In the rows, 128 means zero.
Named turns come first, each shown by rows before and after it. Which turns, in which order, take the first row of each pair that follows to the second? Write the first one first, as in the answered first pair.
turn gumif:
[131 108 128 106 123 154 130 155 125] => [110 115 141 109 126 143 123 161 135]
[109 112 148 121 131 149 142 153 111] => [ 91 119 151 109 122 135 142 139 116]
[ 84 110 160 120 114 125 112 167 129] => [ 96 111 144  86  88 112 122 124 123]
turn logav:
[128 104 119 110 100 135 113 170 117] => [169 129 133 126 154 146 108 149 109]
[154 121 114 169 145 140 118 159 136] => [104 131 152 147 153 132 112 164 145]
[116 105 121  94  59 102 148 127 148] => [201 141 131 128 147 125 142  85 127]
[ 73  80  98 157  79 124 141 149 139] => [168 128 116 195 183 146 132 104 120]
turn Romo:
[151 111 114 133 145 164 143 126  91] => [163 100 124 113 123 152 120 129  91]
[105 129 156  99 124 125  96 126 128] => [ 84 124 104 132 100 127 131 128 138]
[ 64 117 145 137 130 134 141 164 143] => [ 80 112 170 111 122 125 115 163 138]
[130 151 149 183 167 123  94 156 128] => [141 129 132 164 104  97  71 158 135]
Now pairs of rows:
Between the rows of a pair lie two turns.
[138 133 157 150 147 116  99 134 154] => [134 124 123 126  94  98 111 110 156] : gumif, logav
[ 96 127 111 140 139 135 147 118 120] => [102 132 116 141 145 136 146 114 121] : logav, logav
[147 111 103 143 124 148 140 131 120] => [119 131 156 134 156 132 113 141 128] : Romo, gumif
[151 142  85 152 138 134 112 112 148] => [ 98 144 122 115 121 110  94 121 161] : logav, Romo
[156 110 164 104 141 134 101 137 125] => [144 143 143 145 178 134 129 112 136] : Romo, logav
[154 151 123 169 110 118 126 124 127] => [160 150 132 158 104 115 113 124 127] : Romo, Romo
[136  93  99 132 112 124 154  76 136] => [153  91 126 107 108 117 128  75 133] : Romo, Romo
[161 160 147 113 147 105 135 106 132] => [181 135 107 149 122 120 142 137 133] : Romo, gumif
[139 157 110 132 125 109 131  78 151] => [146 154 118 123 119 106 120  76 150] : Romo, Romo
[127 119 117 117  98 103 125 150 127] => [134 127 149 102 123 108 111 150 120] : Romo, Romo
[ 92 134 164 102 131 109  80 143 154] => [152 143  78 177 148 131 123 116 153] : Romo, logav
[ 96 125 108  97  86 109 143 122 131] => [178 145 110 118 139 123 130  95 113] : logav, Romo
[153 101 116 124 116 173 164 169  91] => [139 115 169  96 146 168 143 167  88] : Romo, logav
[ 77 126 185 102 185 126 125 161 133] => [ 75 117 107  70  98  99 166  97 139] : gumif, Romo
[133 151 109 124 121 105 128  82 136] => [ 99 142 116 112 106 103 134  99 140] : Romo, logav
[160 106 127 168 131 137 105 165 141] => [120 130 122 110  92  87 112  97 153] : gumif, gumif
[ 93 124 142  88 137 164 145 111 146] => [127 106 128  77 112 167 140 108 139] : gumif, Romo
[104 136 100 126 133 135 167  96 125] => [132 135 153  85 140 123 118  96 117] : logav, Romo
[136 113 108 146  90 115 113 119 139] => [ 98 120 137 127  99 106 108 121 143] : logav, logav
[ 44 140 170 100 135 136 148 145 134] => [ 88 135 137  66 114 144 180  92 112] : gumif, Romo
[132 130 101 146 110 112 130 114 144] => [104 132 118 131 107 107 129 119 147] : logav, logav
[ 89 131 163  84  95  97  95 124 143] => [186  92 136 118 113 161 114 160 102] : gumif, gumif
[134 140 120 143 159 160 160 105 124] => [134 121  95 146 124 157 166 116 126] : logav, logav
[134 110 113 132 125 147 138 131 122] => [121 112 140 114 132 143 126 135 122] : Romo, logav
[122 102 126 115  88 132 115 114 121] => [103 117 154 106 113 127 111 109 121] : logav, logav
[ 96 111 195  99 138 148 118 168 124] => [ 93  89 114 111  58 132 145 154 136] : Romo, gumif
[122  99 111  72 119 174 135 126 101] => [126 115 140 114 178 184 117 157 108] : logav, gumif
[153 165 116 171 154  96 109 132 141] => [151 160 104 174 140  91 109 131 143] : Romo, Romo
[141 132 111 177 145 135 133 150 128] => [123 119 156 126 117 114  94 165 130] : Romo, logav
[152 111 132 110 128 153 128 170 111] => [107 134 161  99 143 129 115 161 127] : logav, gumif
[119 128 150 100 153 108 105 137 113] => [149 139 107 144 161 110 123 116 115] : Romo, logav
[169  94 138 109 112 141 114 146 107] => [156  98 141 137 122 137 102 170 120] : gumif, logav
[107 139 123 146 147 148 152 146 110] => [155 120 135 113 108 132 106 149 104] : Romo, logav
[154 126 112 112 114 165 136 118 124] => [131 141 144 101 144 164 131 121 124] : logav, gumif
[123 117  90 118 143 173 208 107  97] => [ 82 115 118 150 161 177 189 164 111] : gumif, logav
[149 102 137  92  88 127 112 127 108] => [148 117  83 143  98 134 154 111 115] : logav, Romo
[117 117 149 124 169 164 159 141 118] => [145 110 128 138 160 171 164 140 114] : logav, logav
[ 72 136 152 171 153 160 125 199 134] => [124 139  90  72  76 140 172  76 103] : gumif, gumif
[112 166 149 137 123 113  98 104 147] => [106 169 142 146 135 119 110 104 145] : Romo, Romo
[179 127 112 186 117 105  93 156 147] => [ 80 138 163 158 141 103 105 176 157] : Romo, logav
[136 117 114 128 116 135 131 132 127] => [114 120 126 118 115 132 129 136 131] : logav, logav
[126 116 155  87 129 143 140  88 113] => [148 116 143  98 134 149 142  84 108] : logav, logav
[134  92  98 122  66 104 101 149 143] => [126  92 112 141  79 109  92 174 149] : gumif, gumif
[138 123 105 135 116 133 145 115 136] => [108 122 118 123 109 127 142 123 141] : logav, logav
[156  99 107 116  95  84  87 152 130] => [ 81 148  96 159 164  98 151 129 141] : Romo, gumif
[140 107  86 155  83 132 124 146 141] => [160 128 115 135  90 102  85 120 146] : logav, Romo
[157 150 115  88 132 121 143  73 120] => [ 97 154 108  93 123 120 169  85 130] : logav, Romo
[ 69 134 144 118 128 125 126 127 128] => [151 133 142 135 167 156 119 120 102] : logav, Romo
[124 162 157 168 185  93  97 121 153] => [117 108  85 125  62  84 130 118 147] : logav, gumif
[135 142 150 115 152 129 103 148 122] => [150 155 124 139 157 123 112 130 128] : Romo, logav
[129 154 115 129 144 110 129 116 136] => [105 146 125 112 133 110 133 125 137] : gumif, logav
[ 95 117 146 109 162 144 149 152 134] => [145 104 143 108 160 156 137 156 120] : logav, Romo
[127 167 140 147 176  97  97  77 172] => [191 127  88 139 112 106 102  74 157] : Romo, gumif
[128 115 110 144 112 120 124 141 133] => [109 116 126 138 126 128 131 150 132] : Romo, logav
[121 146 107 156 139 137 141 130 112] => [126 127 136 112 104 120 102 144 110] : Romo, logav
[165 122 155  86 149 136 115 121 123] => [145 104  94 156 122 145 140 162 142] : Romo, gumif
[ 69 146 143 141 146 141 131 141 128] => [115 156 135 163 175 152 131 125 119] : logav, logav
[135 149 130 133 163 131 133  94 111] => [126 143  97 149 138 128 150  94 118] : Romo, Romo
[188 114 160 120 158 120  95 147 102] => [125  99 160  74 100  97 105 149 111] : logav, gumif
[145 135 126 143 170 163 152 118 107] => [ 84 112 110 142 105 139 149 153 132] : gumif, logav
[174 142  82 154 136 136 154  65  99] => [ 82 166 137 193 171 109 113 123 141] : gumif, gumif
[ 64 143 166 111 146 135 139 145 145] => [156 134 158 129 179 174 138 144 116] : logav, Romo
[162 123 113 148 143 142 146 117 111] => [165 117 101 145 122 135 140 117 114] : Romo, Romo
[ 99 144 106 111 184 148 216  57 119] => [118  92  77 129 145 185 228 112 104] : logav, gumif
[125 136 110 141 145 144 152 124 126] => [119 129 102 138 129 140 156 129 128] : logav, logav
[181 140 128 153 133 115 120 120 135] => [176 144 127 155 141 118 124 121 135] : Romo, Romo
[139 135 144  83 166 104 141 130 125] => [149  96 112 102 124 120 149 170 122] : logav, gumif
[137 138 109 161 157 135 155 116 126] => [101 128 161 101 125 106 113 131 131] : logav, Romo
[108 145 118 120 124 116 140  87 137] => [141 128 120 163 151 157 135 137 125] : gumif, gumif
[ 93 127 143  73 110 131 156 109 115] => [152 127  92 114 119 149 174  93 107] : Romo, logav
[117 120 119 152 119 127 125 142 136] => [124 119 109 133 104 121 132 119 131] : gumif, gumif
[185 135 110 159 138 125  98 121 142] => [186 138 116 159 147 126  99 122 142] : Romo, Romo
[130 124  96 132  96 119 143 144 121] => [108 127 110 143 107 115 133 159 131] : gumif, gumif
[121 142 149 110 108  94 101 123 131] => [171 125 120 148 110 115 104 143 122] : logav, gumif
[139 119  72 129  97 144 162 129  98] => [160 111 104  93  82 133 123 129  94] : Romo, Romo
[112 150 179 125 112  74  79 138 138] => [ 98 168 185 147 163  98 107 136 132] : Romo, Romo
[121 130  98 171 123 113 112 136 158] => [117 152 112 137 133  97 114  90 157] : logav, gumif
[172 122  94 102  82 108 117  87 127] => [ 55 145 127 108 139 128 166 106 134] : Romo, logav
[119 112 106  93  79 126 142 107 122] => [132 120 150  70 110 131 119 106 114] : Romo, Romo
[121 117 157 138 136  96 113 155 137] => [113 117 117 131 104  85 139 126 143] : Romo, gumif
[ 98 129 143  84 126 137 131  92 109] => [138 102 103 117 115 169 150 115  95] : Romo, gumif
[188 141 143 103 159 135 114  99 113] => [123 167 161  99 169 109 119  87 134] : Romo, logav
[179 141 130 142 126  94  78  99 136] => [144 148  92 193 140 107 119 109 145] : Romo, gumif
[134  85 176  52 134 170 128 144 107] => [126  78 170 111 143 175 108 199 125] : logav, gumif
[121 138 140 127 141 135 115 156 126] => [102 143 118 118 116 119 132 132 136] : gumif, Romo
[117 132 125 150 155 159 149 144 120] => [135 119 156 104 117 127  93 147 123] : Romo, gumif
[193  98 139 102 136 146 142 129  80] => [122  80 152 135 115 133 122 202 111] : gumif, logav
[123 138 149 120 110 114  99 128 124] => [125 150 114 161 135 128 133 116 126] : Romo, logav
[ 87 121  99 154 128 140 170 144 125] => [122 129 174  77 141 122 117 122 111] : Romo, gumif
[147 142 125 165 182 166 156 134 114] => [ 82 117 173  93 116 131 116 166 126] : logav, Romo
[113 129 164 104 147 149 139 156 123] => [154 113 107 112  97 142 156 135 120] : gumif, logav
[108 103 165  75  67 104  88 123 143] => [ 76 124  83 145 110 149 196  98 138] : Romo, gumif
[181 126 103 144 160 150 140 146  73] => [120 136 176  84 159 118 100 150  84] : Romo, logav
[164  91 138  84 155 125  80 120 123] => [132 102 154  88 161 113  72 129 138] : gumif, gumif
[103 128 152  95 112 110 116 122 135] => [ 95 139 161 107 144 122 129 123 130] : Romo, Romo
[ 95 165  88 135 126 125 160 102 145] => [161 156 142  80 149 140 123  95 114] : Romo, gumif
[110 107 138 128  99 128 113 170 136] => [ 74 133 133 120 112 117 141 130 142] : Romo, gumif
[ 80 145 110 151 138 143 168 129 137] => [ 93 122  95 130  76 117 144 134 144] : Romo, Romo
[153 139 104 107  79  84 106  90 147] => [133 166  85 148 121  94 142  76 151] : logav, Romo
[158 106  66 145 109 137 155 132 109] => [116 145 165 132 196 132 115 148 115] : Romo, gumif
[146 124 149  90 141 134 117 122 115] => [130 126 159 101 151 133 109 137 123] : gumif, gumif
[190 107 109 101 145 166 153 121  89] => [119 131 172  65 171 146 137 121  99] : Romo, logav
[160 147 121 146 140 111 105 116 132] => [ 92 144 116 143 123 105 125 133 142] : logav, Romo
[142 139 142 106 132 111 112  94 136] => [106 140 111 141 141 132 158 104 138] : logav, Romo
[110 127 133 140 135 133 133 161 138] => [150 133  99 139 122 126 140 123 131] : gumif, logav
[ 69 122 120 142  90 111 121 171 151] => [ 79 159 146 128 177 149 164 122 120] : gumif, Romo
[126  95 134  95 116 117 152 143 116] => [161 101 137 120 150 131 147 144 111] : gumif, logav
[141 139 124  82 122 123 131  76 134] => [181 108 113 114 133 165 136 122 115] : logav, gumif
[112 105 140 112 118 130 156 154 138] => [110 112 144 100 124 127 158 143 136] : Romo, gumif
[157 132 130 121 132 105 126 100 127] => [144 130 146 147 154 112 112 135 135] : gumif, gumif
[105 104 136  93  85 122 135 142 127] => [103 134 175  89 139 124 126 128 124] : logav, logav
[147 130 158 123 123  94  85 125 140] => [115 136 105 179 141 120 149 131 146] : logav, Romo
[159 102 135  93  67 132 122 153 102] => [101 147 142 145 164 165 184 142 108] : Romo, logav
[147 147  96 168 107 105 134 124 138] => [ 86 135 143 125  93 102 125 156 137] : Romo, logav
[156 110 138  91 104 132 127 129 101] => [136 115  94 129  95 133 160 123 112] : logav, Romo
[104 131 138 110 139 159 152 147 117] => [105 125 140  87 105 139 134 137 121] : gumif, Romo
[177 175 141 135 171 114 103  99 129] => [164 180 146 135 175 109  99  99 134] : gumif, gumif
[115 136 114 152 129 126 123 112 152] => [115 118 124 132 101 123 110 128 150] : Romo, logav
[142 105 158 122 118 140 121 161 129] => [ 95 118 127 143 108 126 150 152 145] : gumif, Romo
[141 108 166 120 153 161 118 125  76] => [118 110 130 153 157 173 154 125  83] : Romo, Romo
[167 126 122  97  98 103 110  94 121] => [117 143  82 138 111 109 160  91 134] : logav, Romo
[124 124 144  78  85 124 112 132 131] => [163 140  89 144 122 153 155 112 126] : logav, Romo
[133 152  90 199 145 131 134 137 154] => [105 148 170 124 124  95  73 146 161] : logav, Romo
[ 69 139 134 133 147 158 144 121 125] => [136 128 165 107 157 167 106 125 103] : logav, Romo
[ 84 104 102 167  80 125 131 168 151] => [ 84 148 171 140 188 152 144 134 128] : gumif, Romo
[136 137 113 106 100 145 131 100 136] => [158 138 128 124 137 166 127 117 127] : logav, gumif
[132 132 129 157 122 111 105 148 138] => [116 136 131 158 128 114 114 153 141] : Romo, logav
[ 93 121 144 121 153 170 136 173 139] => [ 86 112 114 131 125 164 150 173 146] : Romo, Romo
[125 132 134 130 147 132 137 127 140] => [121 125 144 119 140 134 134 133 139] : logav, Romo
[ 68 153 138 110 132 123 144 124 129] => [ 67 146 124 110 113 118 143 124 132] : Romo, Romo
[ 97 151 159 115 122 113 131 123 121] => [156 145 108 150 111 122 141 109 116] : Romo, logav
[143 144  97 154 134 161 132 138 124] => [131 153 149 123 142 140  90 145 131] : Romo, gumif
[144 149 119 118 140 120 145  98 123] => [173 129 125 116 121 122 119 122 121] : gumif, Romo
[134 114 119 131 117 145 129 141 119] => [138 114 128 122 118 146 122 141 118] : Romo, Romo
[177 120 168 133 143 112  63 160 132] => [158 107 124 126  77  85  70 146 144] : gumif, logav
[154 141 192 136 187 143  88 161 124] => [208 117 129 165 151 154  99 162 117] : logav, logav
[154 131 158 104 178  97 115  96 137] => [197 111 109 122 145 106 124  97 132] : logav, logav
[123 102 161 146 108 101  90 157 155] => [127 119 122 198 149 128 134 146 153] : Romo, logav
[ 65 100 130  93  82  88 129 143 128] => [ 82 146 184  96 172  95 115 115 120] : logav, logav
[136 140 115 159 185 168 156 133 119] => [ 89 113 170  83 124 131 108 159 127] : logav, Romo
[172 136 145 142 146 126 127 119 131] => [170 114 117 142 101 125 131 128 135] : logav, logav
[108 126 145  78 125 129 139  87 107] => [139 130 140  91 143 137 139  78 100] : logav, logav
[169 149 113 100 114 104 107  80 129] => [192 129  86 157 129 140 124 125 121] : gumif, Romo
[147 138 105 152 120  95 106 110 155] => [113 149 121 150 133  89 112 112 160] : logav, Romo
[140 162 145 137 173 110 112  99 134] => [165 153 134 135 168 121 121  92 124] : gumif, gumif
[115 111 123 118 110 104 136 128 142] => [123 116 145 107 124 107 123 128 137] : Romo, Romo
[131 114  92 116  71  79 140 114 144] => [153 120 158  77 106  79 100 115 132] : Romo, Romo
